Here are some points:
[-30  30   8  10  -9  -7 -52  -7   9 -23 -22  -5  -4  32  13  -7   5  -9
  15 -29 -38 -27  20 -14  44  22  32   1  -8  29  22  21]
[-47  -5 -14  62  43 -34  -3  -8  48  25  28   5  11  24  10 -31   3 -22
  14   4  75 -55  28  38 -21   6 -21 -38  55 -27 -78 -14]
[  5  24 -59  -8 -16   3  -5   3   9  22   1 -10 -35 -16  53  15  22  63
   7  31   3 -17   9  16  18  -4 -40   3 -66  22  65 -54]
[ -1  29  -3 -16 -15  27 -39   2 -18  41  -3  32  33   9  20 -17 -21  26
  60  11  11   1  10  -6  61 -17  -5 -46 -28  -4  39  -6]
[-12 -16 -11 -38 -32 -18 -18  -7 -43  31  -7  44  -4   2  38   4  -4 -21
   2  11  13 -20  36  12 -38  -4  -9  26 -36  -6 -30   7]
[-22  34  18  22   2 -17  48  40  -9  28  20  10 -12  35   3 -17   4   3
 -29 -45 -29 -12  30   2 -30  -4 -27  37  16 -13 -13  -4]
[-12   3  -7 -27   8  -3   8  26 -23 -44   6 -30 -19 -51  44  43 -50  -7
  -7  22   5  24 -29  23   7 -14 -32   1 -35  27  34  -2]
[ -9 -20  20 -42 -28 -20 -10 -64 -55 -19 -34  12   5  18  -6 -15  25 -22
 -35   4  25 -34  43  29 -39 -32  -4  62  26 -11 -21  20]
[ -7   0  12  10  -1 -11   1  -9 -17   1  14   2  -7  -6   9  -3   6  10
 -15  -5 -17 -10   2 -12  -6   1  10   6   4   2 -10 -25]
[ 10  36  21  46  16  31  45  11  26   5  23 -36  42  -6 -30 -37  -5 -33
  -2   2   4 -25 -56 -30   1  14  27 -21   5 -22  12 -39]
[ 19  12   9 -11 -14  -1   6 -10 -24  23   3   8   5  17  -6 -28   3  -3
 -10 -38   6 -16  16  17 -18  -2  -2  22  -1 -35 -19  20]
[  9  51   5 -38  24  -5 -29   9   7  -2 -30  12   4 -12  50  -2 -23 -24
  22  22 -11   3 -25  31   1   0  21  -3  -4   1  25   2]
[ 65 -53 -18 -58  14  33  83 -40  41 -35  33  57 -28 -11 -18  18  38  34
 -59 -14  13  27   3 -16  -5  63  -1 -51  46  20 -34  45]
[  4   1  -4 -26  -6   7  16 -32  -4  -9 -12   1  -2  -8  29  22  10  46
   8   9  -2  34  -5 -18  29  32  25  16  23   8   2   1]
[-14  11   9  -2  -5   9 -11  10  13   4 -14  18  16   7  27 -13   7  11
  19   4 -11  27  28   0  29 -14  32  -2   0  -1 -23  11]
[ -7  46 -21 -55 -13  20 -52  -4  35  14  10 -11  -7   1  39 -15  -5 -19
  29  23   9  -2  12   6  19 -15  -5  -3 -26  11  16  19]
[  8   8 -15  10  -6   4   0 -17  -2   4   3   8   8   3   2   3  -1   1
   6   4 -12   2  -4  -7   2   7 -28  -7  -7  12   5  -7]
[-10 -11  11 -36 -23 -10 -15 -50 -33  -9 -30  12   0  11   4 -13  25  -4
 -18   8  15  -9  36  19 -21 -15   3  50  21  -3 -11  14]
[ 55 -52   0  13  15  17   9   9  20 -16 -38  12   0 -26   4  62   6   1
 -36  27 -33  13   8   9 -10  23   7  11   0   3   1  22]
[  0  32  21   9   8  27  29  -5  12   9 -21 -11   6  14 -16 -30 -18  -1
  23 -21  43  27  -3  -4  -7   5  15  -7 -40 -10  -6  39]
[  8   6   3 -10   0  22  20   2  15  18 -25  -3  11   0 -13  -6 -11   4
  24  -9  23  34  -1  -1 -19  10  20  -6 -21  10 -14  25]
Here are 10 more points, each followed by its number:
[ 21   2 -23  -6  12  13  30 -44  -4  -7  15  21 -30  29  -4  13   3 -10
  -2  -2 -12 -20 -28  16 -28 -11 -24  27  11 -24   4  -8] 0
[ -1 -45  -9  34 -21 -16  38   4 -11   4 -37   3  -1 -16   5  48  39  41
 -34  -4 -28  -1 -28 -28  15   4  28 -28  -6  21   5  17] 1
[ -8  21  29  10  43   6 -17  10  13  16   3  -8  12   7   2 -49 -45 -18
  41  18  11 -11 -43  -2   5 -12   1 -50 -42  -7  -9 -20] 2
[ 24  22  18 -34  10   0  -2  -7 -29  37   1  17   8  27  -1 -18  -6 -10
  -7 -25  -4 -13  26  33 -17  -9   0  11   1 -20 -12  25] 3
[  8 -39  -6  17 -14 -18  40  -6 -11 -19  -6  15 -10 -13  16  40  40  38
 -33  -7 -23   1 -24 -34  25  15  23 -23   2  26  11  11] 4
[-18 -29 -22 -47 -47  -5  -9 -20 -53  45 -16  53 -16   6  34   8   4 -16
  11   3  15 -20  40   8 -45   1  -1  21 -40  -4 -37  18] 5
[ 12 -10 -31  19  13   0 -16  -8  24  -5  23 -40 -26  -6 -14  15  12  22
  -8  -4  -8 -41 -39 -27   1  19  -3   3  13  24   9 -26] 6
[ -8   5  -7 -13  11  -4   3  18 -14 -30   7 -22 -16 -31  33  33 -34  -4
  -5   9   1  14 -23  13   5 -12 -22   6 -22  18  31  -2] 7
[ 13  55  -7  15  -8 -19 -37   2   8  -5  11  13  22  33   3 -64 -13 -11
  27 -15   7 -39   4  -4   8   6 -12 -45 -10   8  -1  -3] 8
[-46   8  13  22  13 -46  -3 -12  -2   4 -24  -6  27  11  -3  11   1 -21
   7   2 -30   6 -29   6   5 -18  20  11  31  19  20 -16] 9
Which three of these numbered points are nearest to each point below, looking only along the 3 directions in which the first points spread most? Their numbers follow each, nearest first.
[  5  40   7  43  24  16   0  10   1  39  -1  -6  29  25 -27 -36   2 -33
  -7 -35  21 -12 -18 -33  -8  10  -5  -1   2 -42   5  12] > 8 2 9
[-28  33  20  -1  -9  12  -9  -3  11  -3  -8  27  23  20  43 -44   8   4
  32   4  -1  26  26  -5  53 -18  33   0   3 -16 -28  24] > 9 8 3
[-22  36  18 -10   3   2 -13   4   6  -6 -12  21  19   8  42 -37  -9  -9
  26  13  -3  18   9   8  32 -14  27  -2   0 -13 -17  13] > 9 8 3
[  8  17 -17 -46  15  18 -74  -9  34 -37 -12  -8 -53 -29  63  -4  -5 -27
  35  42  10  48  -5 -10 -37  26   5   0   4  40 -14  14] > 7 1 6
[-13 -18 -46 -18 -18   2   0   5 -20  -5  15 -12 -26 -69  16   0  -8  -5
  14  28   5  19   1   3  26 -41   9 -39 -28  37   8 -14] > 7 6 1
[ 65 -60  15  29   1  20   7  19  30 -28 -48  29  10 -34   5  64  13   3
 -53  46 -52  29  16  23 -10  25   3  16   7  -6  -7  16] > 4 1 0
[-18  -5 -51 -41 -33   0  -1   6 -63 -25 -14  -3 -29 -15 -22  27 -14   7
 -29  47  63  -1  88  21 -58  -5 -18 -18 -26  38   0  17] > 5 3 0
[ 23 -21  39 -11   6 -39 -46  -4 -24 -22  39  27  -8  -2  20   1  25 -22
 -47  -5 -46  10  32  15 -18 -18 -36  57  65 -57 -24 -20] > 5 3 0
[-41  -6 -14 -27 -16  -2  17   4 -19  -5  29 -37   2 -52  14  44 -42  26
   2  26   9  17 -44  14  33 -52 -73 -34 -69  -8  65 -22] > 7 6 9
[ -7  41  10  47  21  16   1  12   0  42   4 -10  27  26 -24 -37   2 -29
  -3 -40  29 -17 -10 -29 -13  10   6 -10   3 -39   6  15] > 8 2 9
[  1  16   5   4   2 -20  -5  -1   5   3  -6   6   7   1  -7 -18  -1  -7
   0  -5  -3  -3   7   4  -2   2  18  -8   8 -14  -5   2] > 9 0 3
[ 22  -6  29  -2  17 -29 -35  -3 -17  -7  24  30   0   8  13 -13  11 -11
 -20 -12 -32   4  20  14  -7 -15 -22  24  38 -45 -17 -13] > 3 0 9
[-43 -10  36   9   3 -22  -6  25 -15 -10  10  31  39  22  28 -19  40   8
   1 -23 -20  32  42 -21  19 -22  59  26  47  -1 -35 -18] > 3 9 0
[ -64  -18  -23  -37  -25    1   42    5  -14  -30   45  -63   -8  -83
   25   87  -49   27  -12   18   16   26  -62   15   27  -69 -105  -17
  -63  -11   90  -19] > 7 6 1
[ 26 -24   3 -14  -5 -31  20 -16   4 -62  57  20 -25  -8  30  -1  28  25
 -26 -18  -6   1  -8 -45  39  36  13 -12  20  28  17  -2] > 4 1 6
[ 21 -34 -24 -41  -5   7  -7  16  21  25 -24   7  18 -30  -3  29  -6   3
  21  19 -15  32 -11   4 -34  13  25  -8  12  38 -21 -13] > 1 4 6
[  7  48  12  24  -5 -39  -2  31  11  16 -24  21  31  19 -23 -54  -2 -13
  -9 -32 -35 -26 -10   5   5   6  42 -25   4 -26  13  14] > 8 9 2
[ -3   1 -16 -37   5   8 -56 -16  30 -31   9 -23 -26 -21  42  10   9 -17
  24  34   4  27 -12  -5 -37  10  -3   0   7  26  -6   6] > 7 6 0
[ -8  -5   0  -9  -6 -12 -16   1 -36  -8  -8  28  -1   7   6  -9   2 -17
 -23  -4   4   9  30   3 -26 -20  14  19   7   5 -18  -5] > 3 0 5
[  2  41  -6  34  12  16  -6  12  -8  35   4  -9  21  10 -23 -55   4 -37
   2 -32  29 -11 -14 -35   0   3  19 -20   3 -29   0  12] > 8 2 9
